In the data rows, 128 means zero.
Some points:
[159 117  98 123 184 104  97 135 141  49 103 107 151 164 211 127 175  67 158 169 163  42 102 115 153 142  94 142 135 136  66  89 136 112 170 137  69  98 116  70 159 161 111 131 106 145 137  44]
[174  80  98  96 123 103 144 134 151 190 160  91  65 149  82 116 144  52 113 140 138 144 110 156  86 161 114  89  62 156  92 123 159  58 144 120 108  96 151 151  45 122 115 187 231 125 161 134]
[133  50  93 153 155 167 152 138  51 135  95  97 144 173  60 183  83 113 112 133  96 143 105 171 179  91 100 136  71 203 134 117 158 177 108 123 143 138 139 111 166 151 143 116 143 115 152  97]
[ 65 104 103 169 155 187 146 133  95 151 141 189 167 219 116 108  36 102 201 140 126  44  97  50  68  44 175  82 164 157 125 125 118  90  35 132 184 145 199 162  85 164 140 129 195  92  77  94]
[103 162 146 172  86 113 229 138 128 159 168 118 168 108  82 157 131 118 200 178 169  79 113  44 147 133 192  86  85  92  45 121 132 124 205 132 146 111 152  92 157  62  84 173  69  74 122  97]
[151  85  89 202 208 180 122 164  66 152  91 128 116 181 120 195 109 132 116 119 136 128  89 145 166  88  86 147  75 192 159 126 174 141 132 117 128 102 132  81 203 124 148  92 117  83 169 139]
[140  86 118 183 156 201 166 177 110 149 116 102 135 175  59 164  99  99 112 149 125 106  91 185 146  95  59 144  59 197 157 119 205 188 122 100 136 137 110 121 136 165 118  83 134 109 121 128]
[159 146 137  96  79 146 106 152 164 122 136 111 144  48 166 152 176 193  86 166 122 105 121  68 185 116 135  76 139  99 184 134  61 102  88 119 102  86 172 141 130 198 103 117 201  95  99 134]
[ 79 134 130 133 202  84 102 103  74  61 214 194 161 119 103 144 128 166 138  91 126 118  48 101 160 174 109 176  79 180 137 116  70  96 142 110 107  88 119 119 118  90 147  69 110  68  96 129]
[106  50 162 121 106 121 162 140 174  92 109 192 106 159 109 144 152 135 141 204  79 117 155 211 138 140 128 203 205 102  92 209 217  89 180 185 219 124 138 113 182  81 162 108 180  74 111 139]
[139 227  97 187 116  92 150 198 131  92 121  96 103 183  76 113 126 128  74  58 168 164  64 165 102 149 211 109 199 133  97 134 130 131 143 127 161 169 113  67 103 223 122 126  71 140 110 130]
[121  77 123 180 161 184 177 176 111 145  87  96 118 195  72 185  99 113 113 154 137 120 105 185 161 130  75 127  63 187 144  98 188 183 111  99 115 171 110 127 160 165 147 108 155  78 133 115]
[152 170 168 131  57 148 116  97 189 109 187  94 130  95 167  85 130 150 124 167 117 135 117  75 176 107 122 108 127 153 143 110  90 130  70 157  93  88 193 164 161 155  75 100 154 103 145 154]
[213 130  81 147 136 214 112 159 146 127  43 105 210 156  77 123  82 184 174 157 158 138 100  96 126 154 148 215 112 184 151 118 122  31 139 147 175 187 176 119  85 140 131  90 125 141 158 174]
[ 62 159  87 149 124 150  79 169  92  75 171 145 113 115  47 105  99 103 129 141 210 213  65  83 122 156  99 148  87  51 116 219 156 106 119 184 147 171 194 102  87 187 147 177 122 110  95  25]
[ 41 144 114 151 147 228 135 171  63 122  93 235 211 171 107  91  69  67 195 158 116  45  71 111  54  97 209 118 137 152  99 106  94 101  46 167 108 151 161 145  76 149 120 116 179 113 126 102]
[123 183  88 143 185 165 117 108 127  71 154 157 118 104 129 158 121 201 116  59 138 116 105 150 148 178  91 115 122 152 101 120 107 118 105 104  73  90 158 157 110  66 189  88  90  85  79 107]
[ 93 158 214 103 123  42  89 105 107 183  41  97 174  90 167 212  71 148 190 109 208  43  49 117  82  89 164 128 135 108 179 182 154 163 126 161  99 109 101 130 118 108  91 143 204 145 113 138]
[125  97  74 130 141  75 178 177 165 121  57 159 123 168 153  76 104 181 166 172  85 144 100 122  48  94  85 126  51  30 116 138 143 142 165 166 123  95 222  80 105  67 108  82 133  77 118 158]
[147  74 118  93 126 105 124 138 129 228 179  70  70 180 122 130 140  88 135 127 131 162  98 163  88 157 125  71  53 166  72 137 174   0 151 141 134  74 158 143  46 100  98 167 233 187 207 151]
[132 152 106 177 179 109 101 135 149 129 169 210 164  94 162 169 139 175 120  72 122 105 145 128 129 168 150 159  72 157 128 181 115 134 123  44 106 135 197 211 112 101 162  58  81 133  97 119]
[118 139  71  83 180 221 118  99 195 137 151  69  87 159 125 148 143 200 134 152 122 128 129 138 107 161 177 159  97 151  66 118 109 119 132  79  88 106 140  76 116 123 107 165 164 113 101 120]
[117 109  78  92 205 183 150  77 153 172 124  83 122 142  82 110 211 147 175 164 176 164 100 125 123 132 146 160 166 153  69 169 100 140 166  63  58 135 169 144 112 135 107 154 177 151 106 144]
[159 110 104  99 106 148 103 184  92 175 120 110 187 130 204 154  76 122  82 165  87 171  93 152 146 129 141 121 136 178  93 149  95 130 185  87  88 161 150 118 115 147  91 152 134 154 136 109]
[107 117  83 115 155 138 146  50 121 150  67 132  19  59 126 150  95 142 155 151 127  70  57 131 196 136 180 145 133 133  77 104 150 113 134 103 160 180 151 100  23 156  70 106 102 112 171 134]
[133 121 103 114  98 124  96 131  87  62  84 114  85 139 132 127 180  79 160 221 134  23 168 138 165 129  75 135 110 132  74 106  87 113 153 118  71 133 130  84 126 163  81 145  87 189  97  72]
[142 144  82  91 123 103 207 117 107  62  92  78 132 153 138 239 146  71  67 127 202 166 121 157  27  72 115 213  77  96 117 163  58 152 105 191 157 154 143 113 133 133 138  66 165  99 169 196]
[137 172 151  75 134  92 142 137  75 124 103  69 168 123 204 161  95  96 106 144  65 115  68 164 111 144  62 113 121 170 103 158 111 187 142 103 142 180 168 130 133 144 104 177 113 118 147 136]
[165 150 111 160 143 127 162 111 113 151 166 160 156 109 120 201 162 122 176 120 207  58 116  73 131  93 186  76 131 120  77 129 116 136 204 147 126 125 123 109 122  66  98 187  62  29 186  66]
[184  98 162 173 110 158 137 167 148 134 137 115 175 115 120  91  76  75 112  82 130 179  87 174 114 137  51 190  85  51  85 134  88 131  65  93  64 141  59 167  70 109  67 177 178  76 108 175]
[120 149  79  57  90 173 217 137  91  57  95 155 136 137 160 195 160  97 101 145 181 140  56 105   7 105  84 202  54 111 144 173 114 159  47 159 173 168 147 111 115 118 134  94 187 113 170 165]
[ 96 157 121 103 165 195 102  56 181 137 166  82  99 164  95  97 134 157 168 158 129 142 139 138 114  99 167 147 114 141 109 155 120 108 147  75  51 151 148  77 133  72 104 129 184 140 157 123]
[151  76 159 178 103 134 154  81  98 147 154 115 197  79 110 159 162 134 155 109 166  50 116  95  75  76 195  85  84  88  47 121 130 132 159 110 130 143  91 104  91 113 104 176  28  69 144  99]
[114 170 102 218 116  98 123 140 105  97 141 136 106 126  96 151 102 133 145 117 185 217 129 152 135 155 124 188  48  73 117 255 147 119 126 125 144 149 178 168 116 188 137 180  88 162 170  34]
[138 162  89 153 102 122 148 214  94 137 136  83  83 172  41  92 136 126  88  10 124 165  77 129 138 143 232 153 174 144 123 110 126 203  87 163 161 148  59  93 105 150 125 105  88 178 110 123]
[142 127 208 193 155 137  77 113 211 147  65 171  59 146 117 170 155 174  87 119 133 134  96 118  45 108 101 158 137 138 109  71 103 164 148 178 153 170 155 135 116  92   0 183 171 151 112  60]
[ 98  71  81 159 161 205  87 204  69 158 119 127 139 196  62 179 114 105 140 173 106 132  89 114 128 117  98 117 106 138 169  96 179 205  80  99 173 140 157 108 139 144 140 102 143 105 150 121]
[142 157 102  41 194 183 124  74 168 182 146 115 108 104  94 126 142 153 183 121 110 155 146 116 108 167 155 143 114 137 127 147 151  91 122 125  72 128 135  56 144 130  78 165 154 153 108 113]
[154  29  75  99 109 143 120 127 154  88 108 213 103 142 171 138 154 131 159 150  95 114 115 187 128 123 111 158 189  96 154 224 183  91 215 202 188 100 117 140 180  71 180  84 144  42 152 136]
[ 67 100 136 105 170 125 120 132 144  38  65 111 146 114 148 132 146  56 143 189 133  60 131 116 183 113 118 118 130 110  63 115 147 104 155 103  92 104  93  87 112 157  78 126  98 197 165  76]
[123  59  85  22 184 145 124 102 163 134 175 108 105 153  96  89 131 208 158 178 130  90 110 159  94 141 158 134 120  98  99 191 125 122 132  95  86 143 127 106 156 111  91 151 131 124 129 160]
[198  61 170 220 100 166  32  26 107  84 110 110  87 129 165 136 229  44 174  54  42 157 123 100 130 191 179 114  73  67  52 111 168 142 190  95 149 151  67 107  78 144 110 132 193 101  73 165]
[100 114 170 106 129 162 175 145  85  97 167 124  57 101 141 115  42 165 154 114 159  97 131 198 117 152 194 132  79 118  98  61 154 194 122 189 137  49 139 183 102 125 216 195  41 160  85 172]
[220 161  98 120 118 172  71 159 121  80  24 124 186 175  61 143  98 196 176 158 172  93 108  89 145 124 126 168 132 140 124 152 109  98 121  93 211 149 175  96  55 149 165 105 201 117 157 148]
[169 106 132 106 129 120 124 152 106 145 143  61 155 153 190 135  55 111 115 138  72 138  83 102 184  67  75  71 151 187  90 179 114 128 135  96 138 156 157 143 132 115 113 147 134 169  87  51]
[118 156 153 225  83  77  85  97 111  67 169 117 130 128 182 112  83 139 124 196 105 180 157  87  85  91 129 142  95 113 103  66 228 137 123  47  73 185  65 109  93 145 241 122 135 207 168 148]
[105 117 116  14 166 152 156  68 163 121 131  84 122 163 122 152 169 151 153 126 162 128  95 139  88 147 177 171  85 120 148 108 142 127 153  64  82 170 182 111 142 123  72 141 159 126 122 129]
[ 88 124  80 181 194 207 121 161  90 127 120 255 176 161 154 121  59  90 223 133 155  65  99  81  43 112 178  69 165 186 117 128 114 134  72 135 139 163 202 124  79 147 144 127 181  50 134 154]
[120 160 159 145 135 126  31 156 124 188  58  86 153  65 154 195  47 162 154 111 189  57 109 136 109  83 195 120 138 104 126 146 131 131 126 127 130  39 110 142 123  96 108 155 207 135  87 107]
[117 112 110  94 142 149 159  71 129 173 106 129  54  79 171 114 125 133  90 110 158  55  85  92 183 156 171 149 187 110  93  62 179 114 155 110 178 158 167  76  46 186 115  97 128 107 196 134]
[211 124 142 126 134 199  85 132 140 105   0 130 169 197  29  84  72 148 176 173 156 110  78  28 156 173 127 184  66 172 155 156  63  99 129 140 193 162 177 136  77 123 189 118 129 113 164 164]
[142 127 127 129  68 164 157 220 184 142 163  92 121  91 105  97 125  80 118  90 141 164 143 124 151 109  41 183 107 113 148 125  75 123 115 148  83 139  95 170  84 158  79 196 182  48 125 165]
[157 195 157  43 163 178 115 127 134 157 122 128 101 145 103 196  85 101 175 110 123 200 134 125  98 135 153  97 115  92  73 134  71  95  84 143 124 100 147  92 159 184 135  24 138  74 112  92]
[113 117 124  91 114 136 101 128  95 160  93 120 167 121 186 170  38 100  79 164  69 154  84 112 176 123 119 103 135 174  57 176 132 156 154  72 119 125 140 140  86 144  81 149 100 126 146 110]
[ 71 134  57 172 112 126 185 112 184 125  40 168 137 161 117 138  47 158 153 131  80 160 109  66  76 109  83 121  63  70  93 115 138 127 225 135 113  81 186 118  66  94  60  44 172 112 154 138]
[176 133 186  51 155 164 111  85 115 147 123 179 164  79 117 179  90 141 184  72  77 168 115 152  76 132 103 126  71  89  55 115 104  88  55 117 112 119 160  50 135 201 173  50 142 121 107 135]
[151 177 121 127 108 112  74 119  91 134 108  80 139 125 182 114  59  73  92 185  58 164 111 131 121  95 101 111 148 186  91 141 118 157 132  82 103 154 163 124 138  95 133 172 128 109 141  85]
[107 151  80 135 171 105  91 120 172  71 156 187 152 153 114 165 124 161 121  56 172 153 101 106 157 152 137  84 126 161  83 153  97 135 124 104  70 115 126 155 135  99 154  72  93  77  76 138]
There is one direction along which these points spread out most. Take the direction at right angles to it along which they spread out most. Go by this last direction. Where along it does each point below lie, from 0 to 99? The average is 50, and the first point in the table lies past the average. One standard deviation of the points above along it is 16.
[193 132  73 162  29 107 110 111 166 184 104 130  85 118 129 122 107 181 202 115 115 106   0 206 198  72 100 151 143 155 127  79   9 102  98 123 180 173 194  99 127 132  97 155 144 178  59  88] 49
[ 99 125  63 157  98 117 184 146 131 126  39 127 139 181 143  96 102 190 167 128  74 175 133 102  70 107  73 121  46 122  72 126 108 124 174 161 111 122 212 104  62 103  74  72 166  74 114 101] 50
[134 114 132 197  98 125 101 109  54  52 160 130 132  97  67 122  64 135 115  73 203 205  83 150 137 133  93 181  36  40  56 211 161  77 143 159  89 172 171  89 124 194 149 168 120 142 110  78] 36
[136 158 152  32 157 183 153  91  98 170  93 139 105  98  87 158 149 119 190 102 140 204  73  95  97  98  83 145 140 144  55 148  84  83  85 116 138  74 167 147 164 191 172  67 147 114 122 103] 53
[142  88  88 191 135 175 144 149 100 170 136 108 136 183 101 198 131 128 124 160 126 118 154 146 194 120  62 133  94 175 157 106 173 189 104 162 159 122 135  84 158 191 150  94 136 129 158 155] 24
[125 149 119 116 126 130 198  71  74 170 158 133 192 122 112 122 160 125 127 148 175  72 125 111 143  86 200  71  88 125  68 140  95 139 184 140 180 141  85 133  98 112  93 203  75  60 142  30] 72
[127 132  81  86 144 208 133 112 188 162 182  93 169 158  72 184 180 192 137 158 118 119 118 119 106 132 172 159 143  97  97 166 110 109 168  78  57 148 142  88  91 112  74 137 123 128 146  85] 59
[127  95  94  93 193 170 128  64 102 111 197  88 107 148  79 117 123 137 152 173 130 120 109 117  78 186 162 175 105 156 162 121  82  86 168  69  98 110 114  63 136 109  29 116 152 128 122 128] 53
[101 143  82 106 162 166 117  50 118 163  91 134  40  68 113 126  92 142 127 140 120  49  57 136 178 120 154 139 125 112  60  89 149 106 170  96 203 179 150 113  53 155  75 105 112 135 168 152] 62
[137 144 145  42 107 126  69 163  83 186 112 105 144  99 207 136  74  83 127 126  86 189 127 128 142 148  89  78 133 170 100 140 104 153 141 119 141 161 144  88 128 142 123 156 102 120 127  87] 38
[146 170 165  74 143 168 139 129 135 167 101 161 122  91 139 199 111 164 201  91  53 171 148 131  58 166 159 139  75 125  97 147  94 102  59  80 148 109 162 152 177 193 158  58 144 128 193  62] 55
[155  81  95 108 122 136 114 128 156 179 162  54  26 158 123 149 141  88 120 145 131 169 111 143  84 183 126  87  66 145  71 112 126  67 123 121 155  42 167  99  59  95 153 192 198 137 168 132] 35
[146  60 122  73  93 143 181 157 150  91 106 191  81 165 117 132 162 114 143 194  52 106  91 206 132 103 116 176 161  79 160 194 211  89 210 172 161 133  98 197 131 121 168 116 158  31 110 140] 37
[ 84 171 155 170  94 223 203 132  99 102 156 122 124  95 113 187  95 187 134  94 154 152 145 161 121 138 171 106 103 138 120  38 117 147 146 154 151  46  92 162  32 120 185 198  28 163 111 106] 58
